One turn sends every row of this set to another row. A few are shown first. Where does it send the rows asked after them?
bet: [ 14   4  -9   4   5  -2   3  -4   2   2   2   4 -13 -13   7   8   8  -7
   4 -10 -13   3  12  -2  -5  13  14  -8 -10  -2   0   3   7  -3 -11  17
   4   5  -2  10  -6  -5   7  13]
sanav: [ 15   7  -3   9   8 -10   9   2   9   8   5  -9  -5  -3   0  -5   4   5
  15 -10   2  -8   9   3   2   4   9  -3 -10   2  13   5  17   5  -4  17
   4  -3  -4  -3   0   8  16   7]
mumez: [  9 -14 -10  -4   1  -8  12   6   4  13  18   6   2   6  13  -3   1  -6
   5  -6   1   9  17   2  -2  15  18   1   0  13  24   7   8  -1  -1  15
  -2   3  -5  -3 -13  -7  18   6]
fud: [  9  -6 -15   7   9   4  -3   8   7   2   2 -10  -1  -2   1   8   1   6
   3 -17   1 -11  16  13  -5   4  29   6   2   4   9   6  -5   0  -3  11
   3  -1   2  -2  -1  -1   1   7]
vuni: [  7  -3 -13  10   5 -12  -1   0  15   6   8  -1   0  -3   0  -4   6   4
  14 -20  -1  -6  21  -2  11  17  21  -6   0   0  10   7  10  12  -1  21
  -4   2  -8   3 -10  -8  -1  21]
melo: [ 13  -4 -10   4  10  -4   1  -1   1  -3  -1  -2   4 -11   6   6   4  -7
   5  -8 -13  -2  20   1   4  12   7  -6 -10   4   1   2  -1  -5 -11   9
   4  16  -8   7  -5   1  13  10]
bufat: [15 -7 -1 11  0 -8  5  6 14 16 14  5 -2 -1  7 -6 14 -1  3 -1  0  7 14  0
  0  2  5  7  8  5  8 16 13  8  6 13 -1  5 -7 -1 -6 -8 17  1]
Runed: [ 14  -8  -7   2   5   0   5  10  17   2   3 -10  -4  -1  14  -4  -1  11
   5 -22 -10 -13  21  18   0  10  19   4  -2   9   9   3  10  -1  -9  10
   5   6  -9   6  -4  -9   6  -2]
zan: [  5  -8  -7   2   5 -18   8  -1  12   2  10   0  -4   9  -6   1  -6   0
  11  -9  -8  -9   8   1   0   1  23   1 -11   7  12   8  12   6  -9  13
  -5   4  -7   7  -2   3  11  14]
Nen: [  5  -4 -10   1   8  -8   9  -3   9   3   9 -10   1   2   1 -16  -2   3
  12 -12 -12  -9   7   1  -1  10  21   1 -10   3  14  15   7  10  -6  23
  -7  -4  -5  10  -4  -7   8  13]
makit: [  3   2 -17   2   8  -3   0   8  20  -4  10  -6  -3  -8   2  -4   5  -7
   3 -16  -9 -10  19   7   2  -2  22  -6   8  10  -2  17   4  -3  -6  18
   7   2  -7  11   9  -8  -2   5]
Kas: [ 21  -1 -11   6   2   3  -4  -7  14  11   2  -3   5  -2  11  -7   6  -8
  -2 -11  -1  -4  19   7  -4  11  17 -11   9   8  15   2   3  -6  -5   5
  17  13  -3  -2   4 -12  10   4]
Pavon: [  4   2  -6   3  -5   0   5   7  14   3  20  -3   2  -8  -2   5   4  -5
  11 -11 -18   6  17   1  -3  11   8  -4 -11   2   8   5   8  -5 -13  11
   9   0  -7   5   0 -14   9  17]
Mobas: [ 10   1  -9  11   8 -11   3   2  10   8   7  -7  -3  -7   0  -7   7   4
  15 -15   0 -11  14  -1   7  14  21  -4  -9   2   9   2  13  10   1  23
  -2  -1  -8  -4 -10  -3   4  19]
fepe: [  7   0 -14   4  15  -2   5   7   9  -6  -4  -9   1  -3   7   5   3  -4
   1 -19  -7 -11  24   7  -8  11  23  -4   2  12  10   4   3   0  -1  19
  13  -6  -1  -1  -5  -6  -2   7]
gop: [  7   2   5   6   2   1   0   7   2   0   8  -2   0 -13  -4   2  -5   5
  -6 -11  -9   3  23  -1  -2   6  15 -10  -9  10   3   6   1  -5  -7  17
  -2   4  -3  11   0   2  11   1]
somo: [ 20  -4 -10   2  10   2   1   4  25  14   9  -3   5   5  16  -5   2  -5
   6  -8  -7   2  18   2   3   7  20   3   9   8  12  10  15   0  17  12
   3  15  -2   6  -8  -2   6  -4]
Lurog: [ 10 -17 -12   3   2  -5  -1  12  15   2  16  -5   7   8   3  -4   4  -2
   8  -7   6   7  20   5  -8  13  20   3   9   8  16  13   1  -4  12  23
   7   8   0  -2  -1  -2   9   0]
kita: [ 15  -8 -13   1   0 -14   9   1   9   7  18   4   5  11   9  -1   8 -12
   0  -5  -1  10  13  -1   0  11  24  -2   4   1  19   7   6   0   0  10
 -11   3   0  -2  -6  -7  19   1]
Bib: [ 14   3  -4   4   3   0   4  -2   8   3   2   5 -13  -8   4   8   8  -1
   4  -7 -10   6   9  -4  -5  12  22 -13  -4  -6   3   4  11  -2  -7  22
   6   2   2  11   0 -11   4  11]
Tek: [16 -9 -6 -2 10  1  4  3 10 14  4 -2 -1  0 13 -5  5  0  1 -4 -8 -3 17 -1
  4  7 24  2 10 14 12 10 18 -8 12 24  2 12  1  5 -2 -4  5 -9]
nem: [ 10 -12  -9  -1  -5 -11   6  10   8   4  17   5  -4  -4   4  13   8  -1
  -3 -12  -3  10  26   1   4   0   7   2   3  11   5  11  12   0  15  18
   0   5   0   6  -2  -3   6   5]
pake: [  6   0 -13   1   8  -1   5  11  19   0  10  -8  -5 -10   8  -5   1  -1
   3 -22 -11 -14  19  11   0   3  22  -1   2  17  -3  11   4  -4  -6  18
   8   4 -10   9   0  -7  -1   4]
Vok: [ 11  -9   3   0  -3   0   7   9  16  -3  17   1   4  -1   9   9  11  -4
  -5 -13  -1  11  23   0   1   4   7  -3   5   7   2   9  10  -4  11  17
  -1   6   7  -4  -4   3   7   2]
givat: [  7   2  -5   3  12  -3   6   6  13  -5   0  -5   0  -1  11   3   2 -10
   2 -16  -7  -9  26   5  -5  16  19 -14   6  14  12   5   6   3  -5  18
  17  -6  -5  -2  -6  -8  -2   5]
Zilab: [  3   2  -1   4  -3   0   5   9   8  -1  15  -3  -1 -12  -6   3   4  -2
   2  -9 -17   2  18  -3  -6   9  12  -3 -15   7   5   3   8  -8 -12  15
   3  -1  -7   6   0 -12  11  13]
novan: [ 17  -7  -5  -6   6   2  18   3   1  13  12   0   6   0  16   1   9 -12
   3  -4 -11   4  12   2   3   7  15  -1   5  12  11   7   8 -13  -1  16
   6   8   8  -3  -1  -2  14   1]
Duv: [ 15 -10  -2  -6  -9  -6   5  -9  17   4  18   1   7   4   3  -6  -5  -5
   3 -15  -6   3  16   0  -1  15  12 -14  -5   9  12   5   8  -6  -7  11
   7  17   1   9   4  -2  11  15]
feda: [ 13  -3 -13   1   4  -5   2   5  10  16   9  -1   0  -4   6  -1  17   3
   1  -3   1   5  11  -5   7  -3  13  10   3   4   9  15  14   2  14  16
  -6   6  -4   2   0  -9  12   0]
nimit: [ 16   1   1   6  -3   1  -5 -12  12   9   4  -2   5  -4  -4   0   5   3
   0  -9  -1   4  14  -6  -3   4   5  -8   2   2   6  10  10   3   8  13
  11  11   5   2   7   1   5  15]
tegep: [  5 -10  -6   2  -9   0 -11  -3  20   0   9   0   3   0   4  -2   1   0
 -10 -15   1   2  20   6  -9   1  18  -6   2  11   9  11   2   4   3   7
   7   8  -7   8   5 -10   4   4]
viko: [  5  -1  -2   1  10   1   9  -3  13   5  10 -12   5   0   5 -18   1   5
  11 -11  -8  -7   6  -1   3  12  18  -4  -2   0  14  18   4   6  -8  23
  -4  -4  -1   4  -2 -12   6  11]
Fovo: [ 17   0   3   2  -3  -5   9 -10  20  13   9  -1   4   5   3 -13   3   6
  -6 -18  -4  -9  14   2   3   0  17  -5   9  10  14  11  17   6  -4   8
   2   3  -1   1   5  -9   8   6]
Sonen: [  8 -15 -19  -3   2  -1  -1  11  10   3  19  -5   7   1   9   2   3 -10
   8 -11   5   5  26   7   1  10  11   6   1  12  17  14   3  -2  13  16
   4   4  -2  -1  -6   3   7   7]
Fusu: [ 23  -9  -7  -1   5  -6  14   1   8  10  14   4   4   3   6   5   6 -11
   2  -9 -15   5  21   0   0  11  10   4  16   8   8  14   6 -12  -2  14
   4  14   8   6  -2  -3  11   2]
fule: [ 12 -12 -13   2  -3 -13   3 -11  13   3  11  -1   4   6   4  -1   8  -2
   1 -20  10  -7  13   6  -1   7  12  -6   6   3  14  11   2   9  -4   9
   7   4   1  -8   3  -2   7  18]

givat turns into Pavon
Vok turns into bufat
Tek turns into novan
And these:
gop turns into sanav
bet turns into Nen
fule turns into tegep

One turn sends every row of this set to another row. A few are shown first. Where does it send the rows asked after them?
diruz: [ -2  -8   1   7   5  13  -3  -4   2   5   6   5  -1 -12   6   6]
kebot: [  6  -6   3  -6  -1  -6   1   1  -9   0  -5  -6 -16   3  -2  11]
Vozuz: [ -2   2   4  -4  -7  -3   2  11  -1   0   6  -9  -5   3 -14   8]
Sumun: [ -8  -5   2   2   5  10  -7  -6   4   6   2   5  -2 -10   7   7]
Zam: [-2 -5 10  0 -1  6  3 -2  3  1 -2 -1 -1 -7 10 -9]
Legad: [  2   3  -3  10  -2   0   6   1   5   1   2  -6   7   7 -11  10]
zun: [ -6  -2  11   1   0   7   0   0   2   0  -6  -4  -3 -10  11  -4]
zaf: [ -6 -10   7  -7   7   6   0   0  10 -12  -3   0  -2   1   2   4]
difo: [  5   0   5  -4   0  -5  -1   1  -8   1  -2  -6 -17   2  -1  12]
lifab: [  4   4  -3  11  -3   0   7   2   6   1   0  -8   6   5 -10   9]
pelos: [  6   4  -5   9   5   3  -1 -12  -6   1   5   1   6   2  -9   4]
gini: [  1   6  -2  12  -2  -3   5   3   7   1   0  -7   7   3 -10   9]
sases: [ -1   1   4  -4  -7  -2   0  10  -4   2   7  -5  -3   2 -14   8]
nepu: [  6   7  -2   5   1  -6  -2 -10  -8  -4  -2   3 -12   0   0  -1]
meboz: [  1   5  -3   7  -4   0   7  -2   7   3   3  -7   7   4 -11  11]
seper: [  7   8   1   2   1  -5   2  -8 -10   1  -1   6 -11  -1   0  -6]
gagi: [ -1   2   4  -4  -8  -1   4   9  -1   1   7  -9  -6  -2 -12  10]
Zudof: [ -7  -3  11   3   4   4 -13  10   6  -9   4   5   0   4  -3   3]
garu: [ -1 -14  12  -5   5   6  -2   1   6 -11  -5  -3  -4   4   2   0]
Tuf: [ -4  -1  10  -1   4   7   1   1   4  -3  -7  -6  -2 -11   9  -5]
Dar: [  6  -5   5  -4  -1  -4   2   2  -5   3  -8  -4 -17   5  -2   9]
pab: [  9   0  -6   6   8   1   0 -14  -5   1   4   3   6   0  -7   7]
gilid: [  8  -1  -6   5   4   2  -1 -13  -6   3   5   1   6   1  -9   4]
tuta: [  8   7  -1   5   1  -5   1  -7 -10   0  -2   3 -10  -2   1  -5]
sig: [  7   4  -3   6   5   1  -1 -16  -5   0   3  -2   7   3 -10   4]
Ripak: [  7   6  -1   6   1  -4   0  -9 -10   0  -3   2 -12  -1   0  -3]
Befa: [-10   2  11   3   4   7  -7   5   5 -10   5   3   7   3   1   4]
fis: [ -7 -13   9  -5   2   8  -1   1   7 -12  -2  -4  -3  -1   1   5]
Noto: [-1  0  4 14  7 16 -5  2  9 -5 -4  3 -5 -6  1  9]
gon: [-7 -6  4  4  3 12 -7 -7  1  3  3  7 -5 -9  6  5]
Tesal: [-1 -1  7 14  6 15 -5  0  6 -8 -3  3 -1 -2  3 10]
bado: [ -3   0   4  -4  -6  -3  -4  10  -1   2   6  -6  -3   1 -16   8]
Mepa: [ 0 -1  5 16  5 10 -6  7  7 -2 -1  1 -1 -4  3 11]
vuvuk: [  3  -3   4  -7  -2  -6   2   0  -9   2  -3  -6 -16   3  -1   8]
bebu: [ -6   4  12   0   7  10 -10   7   6  -7   4   5   4   3   1   3]

nepu turns into meboz
vuvuk turns into pelos
zun turns into Tesal
And these:
zaf turns into Sumun
diruz turns into Zudof

One turn sends every row of this set to another row. A few are shown first. Where does it send the rows asked after them?
Pofe: [  7   9   8  -8   4 -11   7  -1 -18  22   2   8   2  12  -9   3  -9   1
   6  -8  12  14   6   2  -9 -15   8  11   6   1]
zava: [  6   8   1  -9   4  -7  13  -1 -18  18   2   5  -1  13  -8  -4  -8   3
  10  -1  14   9   1   7   0 -10   6   5  15   3]
votir: [ -2   0  17   7   8   3  -6  -7   2   9   5   8 -10  11  -6  -4  -5  -5
   7  -6   0  -9   7  12   1   3  -6   7   8 -13]
godeg: [  3  -2  16   4 -13  -6  -3  -5   9  13   9   4 -10   5   1   0  -3  -5
   1 -12   7  -5  14   8  -9   4   5   3   6 -13]
nuv: [  9  -2   4   3   9   7  12  -4   8   6   5  10 -10   6  -6   2 -15  -2
   3  -5   6  -9   6  11   0  -8  -6   5   5  -2]
lakof: [ 11   1   4   3   8   3  12  -5   6   7   7  14 -10   7  -6   4 -14   0
   2  -6   4  -6   0  16  -2  -8  -5   5   8  -1]
kala: [ 10  -4  16   2  -9  -3   1   0  10   9   8   5 -11   5  -1  -2  -1  -1
   2 -13   8   2  15   7 -16  -2   5   6   1 -12]
tero: [ -1  10  -2  -6   9   5   5   2  -7  12   1   1  -2   7  -4 -10  -7   0
   9   5  15   1   3   7   8   0   2  -5  14  -1]
Bos: [  3   2  13 -11  10   0  -2   0 -17  15   2   3  10   5  -1   8  -5 -12
   5  -5  10   6   6   9   8 -10  -6   9   9   0]
kilob: [  6  12   7   1   9  -7   2  -3  -4   9  16  16   2   6   0   8  -1  -1
  10 -10  13   4   8  10   0  -9  -5   0   0   7]
vos: [  6   2  11 -14  -6  -5 -10   6  -6  19  -2  -6   5   2  -3 -11  -4  -1
   4 -12  14   3   6   4  -1  -4   8   6  11 -19]
zet: [  0   3   9   1   4  -6  -4  10 -15  24   5  -4   2  10  -1   7  -4  -4
  -2  -6  15  11  11   9 -10   0   7   5  -1  -8]
Bup: [ 11   6  12  -8   3  -9  -3   7 -13  20  -1  -2   3   8  -8 -10  -3   5
  10 -13   7   8   3   8  -8 -13   9  15   6 -14]
gaf: [ 14   2  10  -2  -1  -3   6  11   3  13   6   9  -6   6  -2  -1  -5   5
   5 -21   6  13  13  10 -10 -13  10  11  -4  -6]
Tarid: [  2  -3  11  10   5   4   6  -7   5   7   7  11 -12   9  -3  -1  -9  -4
   1  -4   3 -12   5  13   3  -2  -5   5   6  -7]
gis: [  6   7   9  10   5  -3  -5  -2  -3  20   7  13   5   4  -1   6 -10   0
  -4 -15  14  -2   4   8 -10 -15   4  15  -7 -10]
roga: [ 14   3   0  -8   5  -3  13   1   2  13   5  12  -6   8  -9   8 -18   0
   6 -13   9   4   5  11   1 -16   2  10   6   5]
sapul: [-6  4  8  5 11  7 -7  5  3  9  0  7 -7  9 -4 -8 -7 -5  4 -6  7  0 15 13
  6  6 -1 -5  8 -8]
geti: [  6   5  11 -11  -5  -1 -13   1  -3  18  -3  -5   3   2  -3 -13  -4  -4
   5  -7  13   1   7   3  -4  -2  10   7  11 -18]
Zukol: [  3   8  -2  -6   9   3   6   4 -13  10   1   4   0   5  -5 -11  -7   0
   8   0  13   3   3  10   7  -2   1  -5  16  -2]
von: [  7  -5  15   0 -10  -5   4   2  10  13   8   6 -10   7   3   1  -3   4
   0 -15   7   5  10   8 -15  -4   7   6  -1 -11]
gib: [ -5   4  13   4 -12  -4  -5  -9   2  17   7   6 -11  11   0  -2  -2  -6
   7  -5  10  -7  11   3  -5   5   3   3  12  -9]
duvag: [ -5   7   3  -1  12   4  -2   3  -2  11   1   4  -5   6  -2 -12  -7  -2
   5   1  11  -2   4  13  10   5  -1  -6  13  -4]
lapa: [ -2   4  10  -6  -5  -1 -13   0   2  18  -3  -1   3   0   1 -11  -7  -7
   2 -10  13   0  10   7   2   2   8   0  15 -15]
Peb: [ 14  10  13  -2   8 -11   3   4 -16  19   4   4   1  10 -10   2  -4   4
  10 -14   4   9   7   8 -11 -17   3  13   0  -6]
vodev: [ 11   9   2 -12   8  -8   6   4  -8  20   5   9  -2   8  -9   9 -15  -1
   6 -13  12  13   7   4   0 -16   5  11   1   4]
kurav: [ -5   7   5  -1  -5   3 -11  -1   7  19  -3   5  -1   4  -2  -3 -12 -10
   2  -8  15  -7  14   5   7   1   5  -1  14 -10]
tozan: [ 11   8   8  -2   9  -1   7  11  -9  16   6  12   0   7  -6   3  -8   2
   9 -17   6  15  11   7  -3 -18   4  12  -5  -1]

Peb turns into tozan
duvag turns into lapa
And these:
gaf turns into roga
lakof turns into Zukol
kala turns into nuv
kurav turns into gib
zet turns into gis

One turn sends every row of this set to another row. A few are shown first. Where does it send the rows asked after them?
bura: [  7   2  -1  10   4 -16  -6  11  -4   2  10  -2  -1  -1  -5   9  -2  10
   0  -1   6  -1  -5  -9  -2  -2]
kefu: [ 14  -1 -11   3   4 -16   0   3  -6   7   0  -7  -6  -2   3 -17  -3  -1
   2  13 -12  12  -8 -17   7  -1]
kebap: [ 13  -1  -1   4   8 -25 -10  12  -1   1   7  10   3   5   3   5   3   9
   2   1   2  -5  -3 -13   4  -4]
tetus: [  5   7   4  10   3 -16  -7  16  -7   9   9   2   0   5  -2  -2   5  11
   0  -1   5  -4   0 -16  -5  -3]
luk: [ 10  -6  -2   2  -5 -13   4  21  -9   6  16  -7  -6  -3   9  -5  11  -5
  -1  -6  -4   5  -9  -4   0  -8]
nuz: [ 12  -1  -2   7  -1 -20  -8  16   1   2  12   1   1   2  -2  -1   1  10
  -5   1   5  -7  -1 -19   3  -3]
vege: [  9   3 -18   3  -3 -14  -9   8  -5   2  -6  -3  -5  -8   8 -16   1   2
   6   4  -5   9  -5 -14  14  -4]
gugu: [ 10  -9  -2   5   5 -10  -3  20 -13   1   9   0 -17  14  11   1  11  -5
   0   0 -12   4  -9  -5   4  -7]
puvu: [  7  -5 -20   9  -4  -9  -8   2  -9   2  -4  -8  -5  -2   3 -13   4  -5
   2  11  -7   5  -8 -14  12  -5]
Vevir: [  6  -5 -13   4   2 -12  -6  18  -9   0   2  -2  -6  -2  21   3   8  -7
  -1  -1 -10   6 -15  -4   0 -12]
gub: [ 10  -1 -13   0  -3  -9 -11   2  -4   3  -4  -6  -8  -7   8 -14  -5  -2
  -2  10  -9  14 -10 -17   6  -3]
Ras: [  6  -5   6  -8   7   0 -17   4  -8  14   0   4  -1   3  11 -12   7  -3
  -1   7  -1   0  -7   2   1 -13]
tusa: [ 12  -1   7  -9  -3  -1 -15  -1  -8   3  -1   4 -11  11   6  -8   7  -2
  -5   3  -1  -5 -13   0  -1 -11]
rir: [  9   4   1 -10   5  -7 -20   5 -12   5  -5   5 -11  14   3 -12   4  -1
  -6   5  -7   3  -8   0  -2 -14]
sopa: [  9  -4   8  -5   8   1 -24   8 -12   4   2   4  -7   9   4  -8   5  -1
  -5   9   0  -1  -6   0  -1 -11]

kefu turns into Ras
luk turns into Vevir
sopa turns into nuz
And these:
tusa turns into bura
vege turns into rir

One turn sends every row of this set to another row. A few are shown first. Where does it send the rows asked after them?
Kag: [  5 -10  -1   0   9   2   1   3   9  -5   8  12]
Mago: [-3 -6  7 -9 15  5 -1 -2  2  0 -1 -2]
todav: [ 8 10  1  1  0  6 15  3 -2  4  4  4]
Tago: [ 3  8 -3  4  3  9 15 -7  5  1  7  1]
det: [-3 10  0  3  0 10 13  2  6 -1 -3  3]
zuzig: [  1  -1   5 -12  -7  17   0   0  -1   2  -1   9]
leb: [ 2 -7 -8 12  5  3  0  2  2  0 11  9]
Nikun: [ 1 10  3  4 -4  1 -3  6  1  1  0 14]
ges: [ 3  8 -2  2  4 13 -3  6  4  6  2 -6]
vatap: [-4  5  2  4  9 -2  7  3 -6  3  7 -5]
gal: [ 9  8  1  5  0 -2  1 -6 -2  3 14 10]
nofa: [ 8 -5  8 -9  7 17 -4 -5  4  2  6 -3]
fale: [-5 -4 16 -5  4  8  5 -7 -6  4  2 10]
dugut: [-2  5  8  7 -4 14  6 -3 -1  0 13 -6]
perod: [-2 -2  5 -7 15  7 -1 -9  3  8 -1  8]
Mavu: [ -4   1  -4  -6   9   4 -12  -6   2   3   8   0]
kup: [-12   0   9  -4  -1   1  -4  -1  -8  -3   7   3]
Kani: [ 10 -10   3   0  -1  11   0   3  10  -5  10  11]
rif: [-10  -5   4  -7   2   8   7 -14   0  -4   7   6]
vilov: [ 8 -5 -4 10 -3  9 -2  7  1  1 10 10]
sulu: [  1 -12   7   2   0   4   5   2   5  -9  11  13]
sefo: [-4  8 -1  9  0  8 -2 -9  9 -2  7 10]
Peser: [-3 -6 -1 14 -3  7  2  4  0 -4  9 10]
zuta: [  7  -2  -4 -14   8   3   3  -5  -4   5   6   7]
kib: [ 8 -1 11 -8  3 17 -1 -9  1 10  5  8]
vepuf: [  5   2   6  -7  -5  11 -10  -3  -5   4  13   1]
feti: [ 0 -7 18 -7  2  9  4 -2 -6 -2  7 -1]

Kani turns into sulu
perod turns into kib
And these:
nofa turns into feti
vatap turns into ges
gal turns into Nikun
Peser turns into leb
det turns into Tago
rif turns into zuta
kup turns into Mavu

